0: [518 576 418 468 571 449 417 461 542]
1: [403 551 562 447 449 537 463 528 507]
2: [633 443 397 490 568 425 404 492 541]
3: [613 345 464 517 402 666 797 549 465]
4: [439 567 288 535 524 480 482 467 510]
5: [367 494 479 589 544 439 496 510 492]
6: [373 724 487 495 524 394 548 394 483]
7: [505 408 632 460 365 671 676 575 498]
8: [371 563 585 466 470 519 512 505 454]
9: [540 688 359 569 600 382 441 371 535]
10: [595 608 426 496 534 320 593 372 528]
11: [501 401 510 443 468 512 525 551 503]
12: [528 600 482 612 534 550 679 428 483]
13: [498 542 549 481 496 471 537 480 474]
14: [428 628 650 529 486 564 616 457 449]
15: [633 559 483 573 550 430 623 378 545]
16: [461 511 615 441 478 554 448 534 528]
17: [392 597 649 398 386 497 463 501 489]
18: [623 255 447 425 437 608 542 631 535]
19: [407 636 468 555 558 489 472 428 509]
20: [395 459 551 461 460 534 411 573 467]
21: [634 470 567 560 402 549 710 455 474]
22: [493 397 505 521 629 480 254 560 489]
23: [454 560 583 484 454 528 639 487 460]
24: [546 486 454 532 498 544 543 496 502]
25: [508 497 460 521 481 552 540 521 477]
26: [376 386 472 474 510 510 363 620 460]
27: [328 527 409 550 524 636 488 542 456]
28: [587 582 493 551 525 445 678 408 510]
29: [485 504 519 481 523 523 506 515 497]
30: [481 502 479 520 460 554 534 516 466]
31: [539 458 590 438 442 463 546 516 490]
32: [688 533 534 544 595 482 575 432 521]
33: [571 483 500 542 488 530 508 455 520]
34: [554 294 391 474 443 553 560 610 495]
35: [451 481 546 613 608 508 510 496 500]
36: [617 419 534 540 504 462 506 479 546]
37: [568 437 475 531 474 575 691 505 480]
38: [450 707 462 478 543 345 461 407 510]
39: [607 374 335 525 454 461 494 520 496]
40: [552 566 386 505 530 379 433 424 556]
41: [647 762 359 628 605 387 777 284 518]
42: [424 650 409 470 553 409 549 445 516]
43: [536 434 429 456 442 422 518 496 518]
44: [455 284 414 498 451 664 471 659 492]
45: [609 326 539 503 445 629 569 557 517]
46: [444 413 512 362 398 504 536 581 512]
47: [537 583 434 454 515 378 500 432 547]
48: [806 297 384 522 519 473 521 492 557]
49: [439 575 517 465 416 498 580 496 461]
50: [558 490 433 460 525 399 509 467 530]
51: [531 414 394 513 537 600 519 595 504]
52: [646 451 388 537 521 508 595 501 510]
53: [394 471 443 487 461 548 436 543 501]
54: [535 443 397 461 451 413 517 490 519]
55: [425 536 455 444 491 480 367 518 544]
56: [449 581 490 509 474 429 556 436 507]
57: [391 527 612 468 446 489 484 526 445]
58: [371 730 586 529 517 417 455 398 459]
59: [504 384 325 536 601 598 320 550 525]
60: [434 623 579 501 566 392 494 457 481]
61: [303 664 442 519 526 416 545 472 430]
62: [312 662 574 510 457 427 438 454 464]
63: [635 473 412 506 581 414 412 477 544]
64: [595 492 427 498 555 449 557 453 528]
65: [242 811 617 542 560 334 528 382 450]
66: [523 578 604 561 483 496 515 453 449]
67: [448 517 343 611 611 589 448 491 521]
68: [478 391 469 417 505 521 295 619 532]
69: [602 523 429 462 458 436 667 444 517]
70: [457 693 549 518 552 475 439 405 527]
71: [521 382 481 449 467 578 418 577 543]
72: [550 424 458 543 572 509 556 508 476]
73: [554 538 485 492 457 534 677 470 519]
74: [460 537 539 609 511 545 802 465 458]
75: [576 502 436 487 555 436 516 460 525]
76: [599 511 457 481 514 492 517 460 560]
77: [673 434 620 500 411 579 671 472 492]
78: [495 501 515 505 510 476 364 502 475]
79: [580 446 680 406 340 430 597 485 509]
80: [247 810 612 544 563 338 509 383 460]
81: [534 369 430 547 548 646 419 586 519]
82: [464 603 636 557 608 510 459 470 475]
83: [416 632 639 441 427 473 562 479 480]
84: [451 596 428 470 490 394 459 463 488]
85: [465 484 311 526 565 473 455 504 509]
86: [544 444 473 538 563 498 550 515 473]
87: [603 334 499 503 495 623 376 574 504]
88: [486 357 695 469 475 733 389 649 465]
89: [397 332 627 370 356 679 387 687 497]
90: [584 236 356 429 553 498 159 649 594]
91: [567 283 543 444 410 595 529 630 529]
92: [432 444 453 501 502 607 401 570 469]
93: [675 279 468 490 477 574 444 576 561]
94: [743 531 520 471 491 383 575 375 532]
95: [599 560 687 426 403 460 673 441 514]
96: [480 476 479 510 455 566 525 532 476]
97: [498 518 595 467 440 466 561 482 503]
98: [431 527 605 510 479 556 410 516 491]
99: [480 514 381 524 605 562 355 553 519]
100: [431 633 604 533 476 481 496 464 448]
101: [406 399 483 559 517 619 568 583 505]
102: [318 329 251 529 581 715 143 693 475]
103: [403 298 494 426 427 586 352 665 467]
104: [508 711 589 560 507 392 516 364 462]
105: [441 567 697 531 532 380 576 469 453]
106: [489 326 523 519 466 536 522 571 523]
107: [529 700 362 591 601 382 456 359 527]
108: [583 373 541 500 453 611 573 542 516]
109: [580 384 500 468 414 401 464 520 484]
110: [392 572 518 507 533 480 476 501 475]
111: [411 682 447 561 563 357 334 388 484]
112: [569 393 509 504 464 575 526 545 486]
113: [523 361 428 477 479 549 431 561 535]
114: [589 610 466 503 598 382 391 402 557]
115: [600 473 604 480 451 526 595 495 535]
116: [422 516 601 513 475 573 427 523 480]
117: [397 633 603 521 546 587 416 502 433]
118: [653 454 402 543 521 504 605 503 520]
119: [597 556 476 516 519 393 560 455 512]
120: [570 654 480 458 612 282 410 376 582]
121: [613 483 580 435 431 361 499 444 547]
122: [386 725 486 499 533 382 564 386 471]
123: [582 531 493 526 483 426 527 434 512]
124: [537 492 444 540 457 498 529 505 482]
125: [334 668 461 482 515 480 444 475 459]
126: [453 394 527 577 491 619 694 568 453]
127: [475 333 602 439 463 581 383 611 492]
128: [438 410 514 505 460 545 351 566 460]
129: [523 374 359 525 599 598 327 558 528]
130: [469 371 331 453 531 524 311 582 539]
131: [412 639 474 553 555 490 478 425 507]
132: [521 529 562 493 564 547 472 523 508]
133: [657 663 453 561 580 308 592 306 518]
134: [460 407 544 478 430 623 466 569 484]
135: [305 706 683 491 484 536 442 435 476]
136: [472 460 497 446 465 613 497 566 512]
137: [600 392 337 525 453 455 475 516 485]
138: [490 281 452 431 439 617 362 639 513]
139: [525 582 503 485 503 514 594 471 494]
140: [651 586 458 501 397 374 834 354 547]
141: [458 632 631 528 441 500 681 422 450]
142: [496 436 346 544 615 508 373 523 526]
143: [462 359 639 451 373 567 525 584 536]
144: [437 353 422 544 543 628 330 605 493]
145: [492 519 547 480 490 488 531 494 472]
146: [581 392 546 503 468 587 526 539 488]
147: [491 221 447 435 389 672 455 680 489]
148: [525 547 630 468 403 461 649 468 504]
149: [546 346 483 499 396 618 499 561 531]
150: [572 388 631 430 374 458 547 522 510]
151: [494 504 671 407 388 473 577 491 494]
152: [314 639 720 468 449 434 292 487 412]
153: [487 497 152 519 604 452 408 479 553]
154: [558 366 519 400 372 625 623 584 516]
155: [507 371 384 476 440 541 367 530 558]
156: [533 432 428 506 521 585 422 557 517]
157: [383 448 472 460 448 593 323 574 475]
158: [602 516 463 499 505 506 520 454 563]
159: [659 725 519 545 577 288 552 291 500]
160: [541 450 583 444 447 480 571 513 496]
161: [490 396 499 523 640 491 262 567 494]
162: [489 461 412 552 602 538 443 528 484]
163: [428 408 334 590 594 501 486 537 506]
164: [381 625 584 536 456 551 662 470 476]
165: [484 607 424 566 611 450 416 433 491]
166: [377 477 499 560 499 619 569 547 442]
167: [499 470 497 570 583 379 448 489 543]
168: [383 602 896 377 334 464 468 490 479]
169: [369 480 575 466 473 521 370 569 465]
170: [678 331 349 463 574 387 358 522 559]
171: [357 564 532 519 486 632 455 516 452]
172: [395 557 663 449 476 495 331 530 430]
173: [634 210 560 428 379 581 440 606 552]
174: [434 430 531 484 428 622 521 556 493]
175: [517 476 396 573 598 459 294 484 520]
176: [607 635 491 597 626 374 494 418 481]
177: [581 359 577 493 424 565 482 538 529]
178: [407 617 645 445 477 394 493 470 456]
179: [442 462 564 426 431 493 544 543 478]
180: [594 243 359 433 560 496 158 634 586]
181: [449 646 684 456 408 429 533 419 473]
182: [438 622 598 530 481 481 498 464 441]
183: [399 294 591 497 424 598 569 658 459]
184: [554 501 516 446 493 423 484 512 536]
185: [664 585 471 493 386 385 868 357 540]
186: [348 458 457 483 487 626 287 603 479]
187: [512 549 556 501 454 467 475 458 485]
188: [448 477 521 464 435 538 453 527 499]
189: [516 395 483 481 513 665 531 609 522]
190: [449 497 607 506 488 518 531 540 490]

[397 573 668 418 391 512 470 504 480] >> 17 57
[475 595 418 554 602 468 411 442 505] >> 165 0
[463 571 505 525 487 452 546 446 504] >> 56 13
[407 617 612 448 426 482 565 502 497] >> 83 8
[396 608 662 443 485 402 491 476 458] >> 178 83
[379 470 506 529 488 653 576 571 454] >> 166 101
[438 507 545 605 597 508 515 493 488] >> 35 5
[325 663 589 525 463 426 437 449 464] >> 62 58
[432 390 329 586 593 517 485 547 502] >> 163 162
[399 621 641 450 432 470 553 494 485] >> 83 178
[324 643 445 533 533 428 555 470 434] >> 61 125
[499 518 170 532 602 442 429 478 546] >> 153 85
[743 544 526 481 494 386 572 371 518] >> 94 32
[508 373 525 442 459 526 526 564 504] >> 11 106
[495 521 158 528 601 451 426 479 545] >> 153 85
[544 366 453 536 551 643 422 576 512] >> 81 156
[444 488 612 495 484 497 530 544 486] >> 190 145
[567 475 512 525 478 536 518 466 527] >> 33 24
[452 581 443 464 492 376 430 456 491] >> 84 47
[333 618 597 511 448 450 452 482 472] >> 62 100
[302 445 536 588 515 639 569 580 432] >> 166 101
[335 631 585 529 463 439 450 459 465] >> 62 100
[476 424 515 469 523 530 371 562 483] >> 128 78
[683 314 353 466 574 390 347 538 557] >> 170 2
[423 656 567 507 576 382 505 441 476] >> 60 58
[550 509 376 523 572 436 291 442 575] >> 175 63
[643 571 453 472 469 437 630 398 551] >> 69 28
[481 452 480 484 533 477 334 523 518] >> 78 55
[446 496 316 599 610 607 441 492 515] >> 67 162
[520 561 623 474 406 452 633 469 507] >> 148 97
[434 604 521 452 412 461 545 476 455] >> 49 56
[442 466 567 444 428 491 568 548 464] >> 179 190
[520 471 550 605 580 531 514 484 506] >> 35 86
[387 589 659 412 398 492 455 506 479] >> 17 57
[461 401 551 469 421 623 470 574 488] >> 134 174
[424 619 679 497 493 586 589 504 442] >> 14 23
[318 536 631 535 470 665 495 554 420] >> 171 116
[470 697 537 532 554 489 453 396 530] >> 70 131
[691 320 344 472 579 400 368 527 551] >> 170 2
[322 508 444 481 484 541 410 559 463] >> 53 20
[548 387 515 398 373 631 628 582 522] >> 154 108
[439 622 662 497 499 564 608 503 447] >> 14 23
[483 391 465 419 515 524 300 606 535] >> 68 130
[583 302 510 441 403 531 487 625 500] >> 91 18
[343 516 425 543 494 625 515 541 468] >> 27 166
[506 513 521 472 523 524 519 514 502] >> 29 145
[484 673 632 477 563 382 455 434 485] >> 60 70
[588 615 470 515 604 382 381 400 549] >> 114 120
[472 355 328 453 541 531 284 593 539] >> 130 129
[504 371 388 478 451 554 358 534 570] >> 155 113
[357 527 499 577 535 430 529 496 492] >> 5 110
[557 468 188 496 533 431 412 495 570] >> 153 85
[689 520 548 545 592 479 579 440 520] >> 32 15
[661 470 566 471 529 495 507 491 525] >> 36 76
[520 499 593 527 569 542 403 515 472] >> 132 78
[576 452 556 466 522 431 329 515 544] >> 78 184
[433 479 513 540 509 628 582 524 482] >> 166 101
[679 370 521 521 515 488 585 484 533] >> 36 118
[405 570 660 402 381 499 469 512 483] >> 17 57
[629 413 520 543 526 467 495 473 542] >> 36 33
[465 500 598 438 469 536 447 539 528] >> 16 1
[710 498 556 524 583 475 550 461 521] >> 32 36
[581 391 614 444 401 448 541 507 522] >> 150 31
[563 573 419 587 634 521 469 422 511] >> 165 0
[585 480 585 476 457 518 588 486 527] >> 115 160
[385 285 601 490 415 611 558 651 454] >> 183 143
[490 592 444 547 606 453 403 448 496] >> 165 0
[607 606 450 512 603 371 413 392 560] >> 114 40
[401 631 599 533 558 574 398 503 426] >> 117 82
[427 637 441 472 530 438 553 455 518] >> 42 56
[375 617 898 385 337 451 458 480 473] >> 168 17
[426 558 476 451 496 476 370 504 539] >> 55 78
[566 255 558 438 396 620 549 634 518] >> 91 18
[438 399 332 592 589 518 501 546 508] >> 163 85
[507 354 437 481 495 553 406 561 534] >> 113 71
[371 479 514 531 486 653 591 562 450] >> 166 101
[505 498 476 516 521 466 375 487 478] >> 78 55
[419 270 483 505 431 638 611 647 454] >> 183 44
[384 379 465 468 515 502 358 616 461] >> 26 128
[345 447 438 484 484 609 279 604 479] >> 186 157
[526 425 359 510 543 611 513 604 507] >> 51 156
[348 532 421 549 510 613 511 537 454] >> 27 166
[514 433 351 544 612 515 383 521 526] >> 142 162
[523 620 574 493 559 412 529 413 499] >> 60 13
[563 512 549 509 600 548 466 488 525] >> 132 29
[462 489 500 486 534 477 315 512 511] >> 78 55
[439 422 571 570 494 569 625 540 474] >> 126 101
[463 557 538 615 519 553 810 448 460] >> 74 12
[537 593 489 619 536 567 696 427 493] >> 12 28
[403 448 500 489 500 618 425 590 447] >> 92 20
[552 441 533 446 479 472 416 537 537] >> 184 78
[635 512 500 470 483 424 647 454 546] >> 69 119
[552 604 439 457 522 378 506 418 542] >> 47 40
[692 245 465 483 470 591 417 590 573] >> 93 87
